In the data rows, zero lies at 4.5, halfway between 4 and 5.
Some points, one per row:
[4 4 4 4 4 5 5 5 3 5 3 4 5 5 5 4 4 6 6 4 3 6 4 4 5 5 3 5 4 5 5 4 5 3 3 5 5 4 4 5 5 5 4 5 5 4 3 5 4 5]
[8 4 6 4 5 4 2 4 7 6 3 4 2 5 4 4 7 2 1 3 5 5 8 2 3 5 1 5 4 3 8 4 4 6 8 3 5 3 3 3 1 7 5 4 4 3 6 5 4 5]
[3 5 6 6 4 5 4 4 4 4 5 5 6 2 4 5 3 6 5 5 4 4 3 6 5 4 5 5 4 4 4 4 5 3 4 4 4 5 6 6 5 4 5 5 5 8 4 4 4 3]
[9 3 4 0 8 0 0 9 0 7 9 5 4 7 9 5 9 0 6 2 9 0 0 3 2 6 8 0 0 5 6 9 2 4 9 5 7 8 7 7 4 5 9 9 2 0 8 2 9 7]
[4 7 5 6 3 3 5 3 3 4 6 6 5 5 4 5 4 5 4 2 3 5 2 7 7 7 5 5 6 3 3 7 3 4 4 4 1 2 6 4 6 3 4 7 6 7 5 3 2 4]
[2 4 4 4 8 5 9 1 7 5 3 4 5 2 5 4 3 7 4 6 4 5 5 7 7 3 4 4 9 8 2 3 2 8 3 7 4 2 2 6 6 5 3 3 4 5 5 2 3 4]
[7 1 4 4 5 3 1 9 2 5 6 5 5 7 6 3 6 3 6 4 4 5 3 1 3 4 4 2 1 3 5 5 3 3 6 4 6 4 2 4 3 6 4 5 3 2 5 6 7 8]
[5 4 3 4 5 4 5 7 2 5 5 7 5 7 5 4 6 4 6 4 4 5 3 3 4 5 4 4 4 4 7 6 4 2 4 7 5 4 3 6 6 5 4 6 5 3 5 5 4 5]
[7 6 5 3 4 2 3 6 3 5 6 4 3 6 5 6 6 4 5 4 5 4 4 5 4 5 4 5 3 4 5 7 3 6 8 4 1 6 6 4 3 4 5 6 5 6 6 4 5 4]
[4 4 6 7 2 1 6 6 0 5 3 2 4 3 9 7 6 6 7 1 3 3 4 4 5 9 2 7 5 0 4 4 4 4 3 6 4 3 8 6 6 5 6 9 7 7 5 4 7 5]
[2 4 5 5 0 9 3 3 7 3 5 5 5 5 3 6 3 4 5 2 4 6 4 3 5 3 5 4 4 6 4 3 7 2 3 4 5 7 7 4 5 2 4 5 4 6 3 6 4 7]
[1 5 5 5 7 5 9 1 7 6 4 5 5 2 3 5 2 9 4 5 3 3 3 7 7 4 4 6 7 6 3 3 4 4 2 7 4 4 3 4 7 5 4 3 5 5 4 4 3 2]
[2 3 3 5 5 6 7 5 4 6 1 5 5 3 7 3 2 6 5 4 3 6 4 3 5 7 3 5 5 3 5 2 3 3 0 7 7 4 3 7 6 5 4 6 7 4 3 5 3 4]
[6 5 4 3 5 5 4 4 5 4 4 5 4 6 4 5 5 5 3 5 4 4 7 5 4 4 4 4 3 3 6 5 5 6 7 3 4 3 5 3 3 5 4 4 5 5 4 5 5 4]
[7 2 3 0 3 4 0 8 2 6 6 4 4 7 6 1 7 4 6 5 8 4 6 1 2 3 3 4 2 3 7 6 6 4 7 5 5 4 3 5 3 7 4 5 5 0 6 8 6 5]
[6 3 4 3 5 3 2 7 2 6 5 4 5 6 6 3 7 4 4 4 5 5 5 2 5 4 4 3 4 4 5 7 3 4 7 4 6 5 3 5 3 5 5 6 4 2 5 7 5 6]
Here are 12 more points, each followed by its number:
[5 3 3 8 1 7 7 4 3 2 3 3 6 4 5 2 4 5 8 2 2 6 3 1 5 7 5 5 5 2 5 4 5 1 0 5 4 3 5 6 7 5 2 7 7 4 4 7 8 5] 0
[3 8 8 8 5 3 9 0 5 2 3 4 6 6 6 4 1 8 0 0 3 5 5 9 9 8 2 9 9 3 4 4 0 7 5 6 0 3 6 2 7 1 5 4 7 8 5 1 0 3] 1
[6 4 5 4 5 4 5 3 5 4 4 4 4 6 4 4 5 4 3 6 4 4 6 3 5 5 3 6 5 5 5 4 4 6 6 4 4 4 4 3 2 5 4 4 5 5 5 5 4 4] 2
[6 4 5 4 5 4 2 3 7 5 5 5 3 6 3 5 4 4 4 6 8 4 8 5 3 4 6 4 4 7 6 4 7 6 7 2 5 4 5 4 4 6 5 2 3 3 4 4 5 3] 3
[6 6 5 6 1 1 5 5 1 6 3 2 4 4 6 6 5 4 5 1 4 5 4 3 7 9 3 6 3 1 6 3 3 5 4 5 3 4 7 3 4 4 5 7 6 8 4 4 4 5] 4
[2 5 6 4 5 6 6 3 8 4 3 4 3 3 3 5 2 6 4 5 3 5 6 5 6 3 5 6 6 6 4 2 6 4 4 4 6 4 4 4 6 6 4 3 4 5 3 5 3 4] 5
[6 5 5 4 5 3 2 3 6 4 6 5 4 5 3 5 5 5 3 9 6 3 8 5 3 3 6 3 3 7 5 4 8 7 8 1 4 6 5 2 2 5 4 3 4 4 5 5 5 4] 6
[6 3 3 1 7 2 3 8 4 6 7 4 5 6 5 5 6 2 5 8 6 3 4 5 2 2 9 3 3 5 3 7 5 6 6 6 5 7 5 4 4 4 5 5 4 3 7 4 7 3] 7
[3 2 4 2 6 3 5 5 6 7 5 5 6 4 3 5 5 4 5 5 6 5 6 3 4 4 4 5 5 6 4 5 4 6 5 6 6 3 3 5 4 8 5 0 3 4 4 3 6 6] 8
[6 4 4 3 7 4 5 5 3 7 4 5 5 5 4 5 5 3 5 5 6 4 4 4 5 4 5 6 3 5 4 6 3 6 8 5 5 5 2 4 4 6 5 3 4 3 5 4 6 4] 9
[4 5 6 5 2 3 6 5 4 5 4 3 5 2 6 5 5 6 4 2 4 4 3 4 5 7 3 6 4 3 4 4 4 6 3 5 5 4 6 5 5 4 4 7 5 7 4 4 5 5] 10
[2 5 5 9 2 8 3 2 7 2 6 5 4 4 4 8 3 4 3 4 6 4 5 5 3 5 5 6 3 2 4 3 5 3 0 3 5 6 9 3 6 2 5 6 4 7 3 3 2 6] 11
Which two of these numbered points are nearest to each point below by angle, seen from the average point of the first points? Their numbers follow each, nearest first.
[6 3 4 5 6 4 5 5 7 6 2 5 4 3 3 3 4 6 4 6 6 3 7 3 3 3 5 4 2 7 6 3 6 7 8 5 6 3 2 2 3 5 5 0 4 3 4 4 6 3] > 3 6
[7 4 6 3 4 4 4 2 5 4 4 4 3 5 3 5 5 3 4 5 4 5 7 3 3 4 2 5 2 4 6 4 7 6 8 3 4 4 4 3 2 6 4 2 5 4 3 5 3 6] > 2 6
[5 5 4 4 4 4 4 5 3 5 4 5 5 5 5 4 5 4 5 3 5 5 4 4 5 5 4 4 4 4 5 6 3 4 4 5 4 5 5 5 4 4 5 6 5 4 5 5 5 5] > 4 0
[9 2 3 1 9 3 2 9 3 7 9 7 3 8 5 7 7 0 9 8 9 3 0 4 3 0 9 0 2 6 0 9 3 3 9 8 7 8 6 6 1 4 9 9 5 0 9 4 7 3] > 7 9
[5 7 6 6 2 4 7 2 5 4 3 3 6 5 5 5 4 6 3 3 2 4 4 6 6 6 2 7 6 3 5 6 3 5 3 3 2 3 6 4 7 3 5 6 5 6 5 3 3 5] > 1 10
[4 5 5 8 5 3 8 5 4 5 3 3 4 1 6 6 2 6 6 2 1 3 2 7 9 8 7 6 7 2 3 3 2 6 3 6 5 4 5 5 5 5 4 5 8 8 2 1 4 3] > 10 1
[2 3 3 6 0 4 7 8 3 5 2 4 6 6 9 3 5 7 6 2 2 7 3 2 7 6 5 5 6 0 7 5 5 0 0 8 6 5 1 9 6 4 2 7 5 5 5 8 4 7] > 0 10
[4 4 3 3 6 4 5 5 5 5 4 5 4 4 4 4 4 5 4 5 5 4 5 5 5 3 6 4 5 6 5 5 4 7 5 4 5 3 3 5 4 5 5 3 3 4 5 4 6 4] > 8 3
[6 4 5 4 6 4 3 4 5 5 5 4 4 4 4 4 5 4 4 7 6 5 6 4 4 3 5 4 4 6 4 5 6 6 6 3 5 5 4 3 3 5 4 3 3 3 5 5 4 5] > 6 3
[4 6 5 6 5 5 7 5 4 4 7 5 7 4 4 6 4 5 5 2 3 5 2 7 7 5 6 4 7 4 2 6 3 4 4 5 2 4 6 4 7 2 5 5 5 7 4 3 2 5] > 1 11
[6 4 4 1 6 4 3 7 2 5 7 5 5 5 3 3 7 4 4 4 6 3 4 5 4 1 6 3 3 6 4 6 6 4 7 4 4 6 5 7 4 5 6 5 3 4 5 3 6 4] > 7 6
[0 6 5 6 4 8 7 0 9 3 1 4 4 3 0 6 1 5 4 7 3 6 9 7 6 3 4 6 7 7 5 0 7 5 2 0 6 4 2 3 5 4 2 1 4 7 1 4 1 3] > 5 11
[0 4 5 4 7 8 6 0 9 5 0 6 4 0 0 5 0 8 4 7 2 7 9 3 5 0 0 6 6 9 6 0 7 6 3 5 9 1 0 5 5 6 2 0 2 6 0 5 1 4] > 5 8
[5 2 5 2 7 5 2 3 5 6 5 6 5 4 3 2 5 5 5 8 8 4 7 4 1 1 5 2 6 8 3 6 6 6 6 3 6 3 3 5 2 6 7 1 4 1 3 5 6 4] > 3 6
[3 6 5 5 8 5 9 2 8 4 3 5 3 3 4 4 2 8 4 7 3 5 3 9 8 5 4 6 7 7 3 3 3 5 4 5 4 3 2 6 8 4 4 3 5 4 4 3 3 2] > 5 1
